(in the rows, 128 means zero)
Rotation paths and how fast each direction turns (degrees each step):
Each turn is a multiple of 5 degrees from 10 to 175, or 0.
Each row of a path follows its step; steps can be skipped.
Rotation 1:
step 0: [122 131 129 120 136 120 123 129 127 133 135 131 127 136 122 140 133 128
 123 130 126 124 132 126 128 123 126 132 121 116 130 128 139 128 136 122
 128 131 127 124 129 135 130 140 135]
step 1: [123 128 128 124 140 118 131 122 124 127 130 130 119 138 123 130 120 128
 130 126 114 130 129 130 126 123 117 127 123 129 126 139 126 118 131 122
 131 128 128 126 134 126 132 136 133]
step 2: [132 136 130 125 136 123 125 130 125 126 126 121 121 123 122 129 122 118
 125 137 122 127 128 129 119 124 125 127 124 124 124 127 140 116 126 120
 132 137 127 125 129 118 135 134 122]
step 3: [124 127 125 137 133 122 124 122 129 133 132 122 123 134 134 126 127 125
 118 135 122 121 128 123 118 126 120 125 127 133 128 130 139 129 126 122
 123 124 125 120 126 126 133 139 116]
step 4: [122 126 133 134 133 132 126 127 134 134 123 122 124 135 133 134 126 130
 131 132 131 132 136 126 127 123 121 123 124 126 127 138 135 121 136 124
 122 125 121 128 127 113 134 125 116]
step 5: [117 138 132 131 134 132 131 128 131 137 130 124 125 126 135 136 136 127
 122 133 124 131 134 123 125 130 123 126 121 117 132 135 142 130 136 130
 129 138 122 126 127 131 129 128 128]
step 6: [128 132 122 129 137 128 135 129 134 136 125 122 124 138 127 136 130 125
 122 122 114 133 124 129 132 131 122 125 125 127 134 140 135 123 135 126
 123 120 122 125 133 130 126 133 135]
step 7: [131 139 124 122 134 129 125 124 132 128 128 131 126 128 115 143 131 124
 126 128 123 133 126 136 132 126 121 119 124 120 126 124 137 119 135 123
 129 131 125 128 129 123 131 137 126]
step 8: [123 130 125 129 131 122 124 122 133 125 134 128 122 130 125 132 126 118
 123 127 121 128 122 125 124 123 110 130 123 134 127 128 134 126 133 125
 129 134 127 134 120 132 132 143 130]
step 9: [131 129 135 135 127 122 133 128 133 127 121 122 119 134 124 132 118 118
 125 131 127 126 125 123 128 120 118 123 122 126 130 136 126 120 130 119
 135 126 124 135 127 122 135 130 118]
step 10: [130 128 133 130 127 121 125 132 134 128 136 123 125 130 130 131 131 124
 116 138 133 123 138 121 128 128 123 125 119 116 134 131 136 129 131 121
 131 131 123 121 124 125 133 136 123]
Speeds:
[129 130 125 128 128 129 126 126 129 125 127 129 127 129 127 129 126 126
 127 127 126 128 128 129 124 128 130 127 129 132 127 126 128 125 126 129
 128 129 130 128 126 127 127 129 128]
65
[128 128 130 128 128 125 129 127 131 126 126 131 128 128 129 129 128 127
 130 128 126 127 129 132 128 129 129 126 127 129 129 129 125 127 130 128
 128 125 127 127 131 127 128 126 125]
135
Rotation 2:
step 0: [125 126 132 122 134 135 120 119 127 116 127 131 120 130 129 123 130 129
 134 132 121 124 133 130 127 123 128 133 128 120 131 126 126 127 124 129
 133 114 123 129 133 138 125 128 127]
step 1: [129 124 136 126 131 132 123 123 130 117 128 127 134 132 125 134 132 131
 132 122 129 123 127 127 133 119 124 133 116 130 133 135 131 135 118 130
 138 121 124 132 128 129 125 126 127]
step 2: [130 121 130 119 139 131 133 130 131 120 123 133 124 126 131 138 131 128
 125 124 122 125 137 124 132 123 130 138 124 126 133 127 123 134 126 127
 137 132 128 133 122 133 126 131 126]
step 3: [130 130 134 121 138 128 133 124 139 122 127 134 127 129 131 136 126 125
 127 133 122 128 126 130 131 117 124 140 125 127 134 128 132 126 123 125
 123 132 129 128 135 129 128 120 129]
step 4: [119 117 131 131 129 126 138 121 131 122 121 135 129 135 124 141 129 123
 125 129 125 129 134 132 134 123 133 126 125 128 135 125 135 130 125 126
 126 127 133 129 134 127 125 126 129]
step 5: [117 124 127 127 138 125 132 123 135 125 131 133 133 132 131 133 135 122
 126 118 123 130 129 124 133 132 130 129 118 123 132 126 124 124 127 127
 120 130 134 128 133 128 132 131 117]
step 6: [124 122 130 132 132 133 131 124 131 122 130 124 122 131 122 130 136 128
 128 136 122 132 135 128 129 130 123 127 123 122 133 136 120 125 127 123
 116 131 140 130 133 131 125 125 124]
step 7: [116 125 129 133 130 135 123 124 132 126 129 134 130 134 124 132 137 128
 134 130 120 127 128 134 132 121 124 126 123 136 129 132 122 123 136 128
 121 125 133 133 125 135 131 133 130]
step 8: [128 128 133 134 128 129 129 121 127 124 122 130 123 132 127 128 141 128
 134 130 121 129 125 120 125 129 124 132 117 129 130 129 124 129 135 131
 131 125 131 128 135 140 136 137 126]
step 9: [127 127 128 124 127 131 126 123 140 118 136 127 126 132 128 127 129 131
 127 138 129 126 132 119 130 126 126 129 118 134 124 136 129 127 129 122
 135 128 133 132 130 139 135 135 129]
step 10: [126 121 132 124 131 137 122 123 130 119 122 138 120 134 133 122 127 132
 124 134 121 128 127 131 127 124 132 129 127 125 125 130 131 125 125 129
 134 120 129 137 128 138 132 131 124]
Speeds:
[132 125 127 129 129 125 130 129 131 125 127 128 128 128 129 128 130 128
 131 127 129 128 127 132 130 129 130 129 128 127 127 126 127 126 127 128
 127 130 128 128 128 125 126 128 130]
35
Rotation 3:
step 0: [133 136 122 121 132 119 122 125 134 124 142 124 134 132 124 124 135 129
 126 121 138 124 135 131 123 138 126 126 126 125 137 135 129 120 129 121
 125 121 137 127 133 125 125 128 126]
step 1: [130 121 128 130 123 130 134 134 134 125 129 128 139 115 132 128 130 125
 137 124 131 124 129 139 125 131 117 120 121 137 136 129 125 121 127 130
 123 131 127 124 122 123 130 125 139]
step 2: [115 131 120 134 135 134 128 127 131 127 137 119 121 126 126 130 140 125
 130 134 131 126 136 135 129 126 129 126 121 120 127 128 136 119 129 125
 124 132 124 123 128 136 139 120 132]
step 3: [127 135 131 120 132 126 127 123 125 126 144 123 123 116 133 122 128 127
 128 134 131 118 120 125 124 136 128 130 122 129 134 128 123 127 125 121
 128 123 122 118 124 123 119 118 129]
step 4: [133 127 124 129 126 134 130 136 127 135 137 124 122 124 129 134 130 128
 132 123 132 135 129 134 125 135 114 136 122 125 137 125 127 121 131 122
 129 139 142 131 128 117 126 123 127]
step 5: [121 128 125 122 139 122 135 133 129 123 133 121 136 124 127 130 125 125
 120 136 132 136 135 137 129 128 119 126 126 134 136 137 130 129 131 118
 129 122 126 126 134 127 139 119 130]
step 6: [124 134 117 125 128 131 125 128 128 126 133 118 132 120 139 123 129 117
 127 122 132 120 131 127 132 116 122 122 124 124 131 124 124 120 120 124
 118 126 133 120 129 124 121 128 128]
step 7: [128 136 131 134 132 134 132 125 122 126 142 116 125 118 124 137 132 121
 136 124 133 130 126 128 130 134 126 118 130 137 135 125 130 126 137 135
 130 135 126 125 128 124 131 125 125]
step 8: [122 134 121 120 129 121 129 134 115 132 129 128 120 116 130 131 134 133
 125 132 136 127 137 133 120 135 127 129 125 127 140 133 133 130 133 124
 116 126 131 124 125 131 128 128 130]
step 9: [135 131 124 122 123 127 121 142 137 125 138 124 135 119 124 128 139 122
 132 129 140 130 132 125 130 128 128 128 122 128 135 135 117 127 121 122
 133 132 128 126 136 126 125 124 128]
step 10: [128 122 124 134 120 129 134 128 130 114 141 120 126 122 129 135 130 132
 130 128 127 124 126 137 139 126 119 124 129 135 135 132 131 121 128 117
 120 127 132 130 121 131 132 126 128]
Speeds:
[129 126 128 132 128 132 126 130 130 127 127 126 126 127 126 128 127 125
 129 128 129 128 126 129 126 129 125 129 131 129 127 130 126 129 128 130
 127 128 129 127 127 128 128 128 127]
130
[132 127 127 125 129 126 127 130 128 130 130 131 128 127 128 130 127 127
 127 128 129 126 130 127 127 131 127 129 129 128 127 127 131 129 128 131
 129 127 131 128 127 126 131 127 128]
90
[127 129 124 126 130 127 124 127 131 127 129 129 127 127 130 125 128 129
 126 128 130 128 126 127 129 128 130 128 129 127 127 127 126 129 128 129
 127 127 127 128 132 128 127 128 129]
120
